(in the rows, 128 means zero)
A single turn carries every row of the set below to another of its rows. Some are shown first; where does it send the rows asked next?
nesar: [133 100 148 146 158 119 135 121  63 118 121 129 152 125 154]
Seraf: [126 115 171 102 106 120 146 126  87 174 119 149 158  99 148]
ledof: [118 101 178 128 115 120 121 130  97 177 133 133 140 124 151]
Pedaz: [134 129 145 140 122  98 162 149  75 136 120 118 112 124 167]
zope: [106 160 155 121 137 101 133 109  72 122 104 111 141 142 158]
kol: [104 125 139 120 121 118 167 110  69 157 106 132 110 152 154]
fiba: [137 102 147 101 113 109 149 101  65 111 107 141 152 141 169]
Leb: [122 114 152 112 120 134 124 127  73 190 117 139 147 124 156]
lif: [119 123 135 117 131 131  94 121 108 167 104 136 172 126 151]
Zopab: [121  97 126 163 149 121 146 120  84 126  91 137 163 112 147]
duno: [101  99 118 134 151 114 141 135 127 127 109 147 117 114 144]
Vari: [ 96 143 128 128 161 115 123 113 103 122 102 119 153 150 149]
gevez: [ 92 104 152 136 111 126 129 133 105 188  99 134 159 118 157]
lere: [125  98 125 114 142 115 166 151 105 131 133 138 121 144 163]
leko: [105 139 146 126 151 100 144 111 125 106 106 134 160 121 132]
kez: [ 87 119 118 109 111 106 160 129  87 141  78 137 117 121 175]
ratef: [107 131 148 119 117 126 127 130  81 181  92 133 174 103 158]
fegod: [134 118 145 103 125  91 165 142 119 103 127 137 140 125 160]
gez: [ 85 148 138 120 125 110 166 116  70 145  82 122 144 134 162]
nes: [140 107 157 101 120 124 113 116 113 161 130 152 156 121 139]
suvi: [103 104 131 125 135 119 178 112 121 140 107 156 129 131 127]
rofu: [113 122 157 118 111 104 187 108  91 141 109 147 117 123 136]
kas: [119 121 149 124 155  98 121 133 111 104 129 131 119 112 149]
Nibag: [124 125 153 107 118 115 116 118 122 151 105 146 184 101 142]
fusiv: [110 113 155 122 107 122  97 119 104 174 111 125 151 144 163]
Mek: [112 125 178 128  91 105 121 122  99 168 104 125 157 110 157]
Ged: [124 116 148 126 148 110 145 106 124 118 129 145 126 138 123]
rak: [132 141 163 118 117 115 100 119  83 163 111 126 164 111 154]
repi: [ 93 128 124 106 151 111 118 133  84 122 105 119 126 141 180]
resul: [125  98 125 118 103 110 159 100  87 118  77 150 162 127 161]
Bunub: [ 98  92 155 111 130 130 118 132 120 170 124 139 165 136 156]
Lus: [ 88 134 136 114 154  98 134 140 108 105  98 126 151 104 165]
Nuzi: [141  91 120 142 115 118 135  97  87 127  92 147 137 141 151]
Potu: [104 141 149  99 114  91 141 126  72 118 100 122 119 120 180]
sapi: [118 114 182 103 110 108 109 121 113 150 129 131 164 127 157]
Bog: [100 105 179 117 114 114 142 135 115 165 118 139 172 101 150]
Sasu: [117 108 153 123 147 111 160 124  63 110 106 132 177 112 164]
dazol: [118 105 132 119 112 107 147 122  91 140 109 143  85 129 159]
gamo: [124 149 129 137 111  87 145 139 102 115  87 114 144 119 170]
Kad: [114 117 108 112 132 103 150 141 132 110  99 134 154 139 166]
dosi: [113 111 143 127 115  94 164 128 115 123 102 149 110  92 144]
madav: [138 133 122 123 125  97 121 131 111 110 111 119 129 152 169]
zat: [145 106 145 157 118 104 143 104  85 114  95 140 148 107 142]
vad: [110 114 132 129 129 104 190 159  96 136 108 133 137 111 164]
nimap: [113  93 128 107 143 126 152 117  64 123 103 138 166 145 173]
kabe: [114 129 109 149 129 110 147 148  87 144  91 115 126 138 174]
Gaf: [ 93 117 156 111 105 114 118 125 121 160  95 132 182 121 162]
sofo: [115  98 141 102 121 134 140 127 111 178 112 158 166 114 144]

kol goes to Ged
dazol goes to kas
Pedaz goes to fegod
Now find these:
resul goes to Zopab
nes goes to rak
Bog goes to Gaf

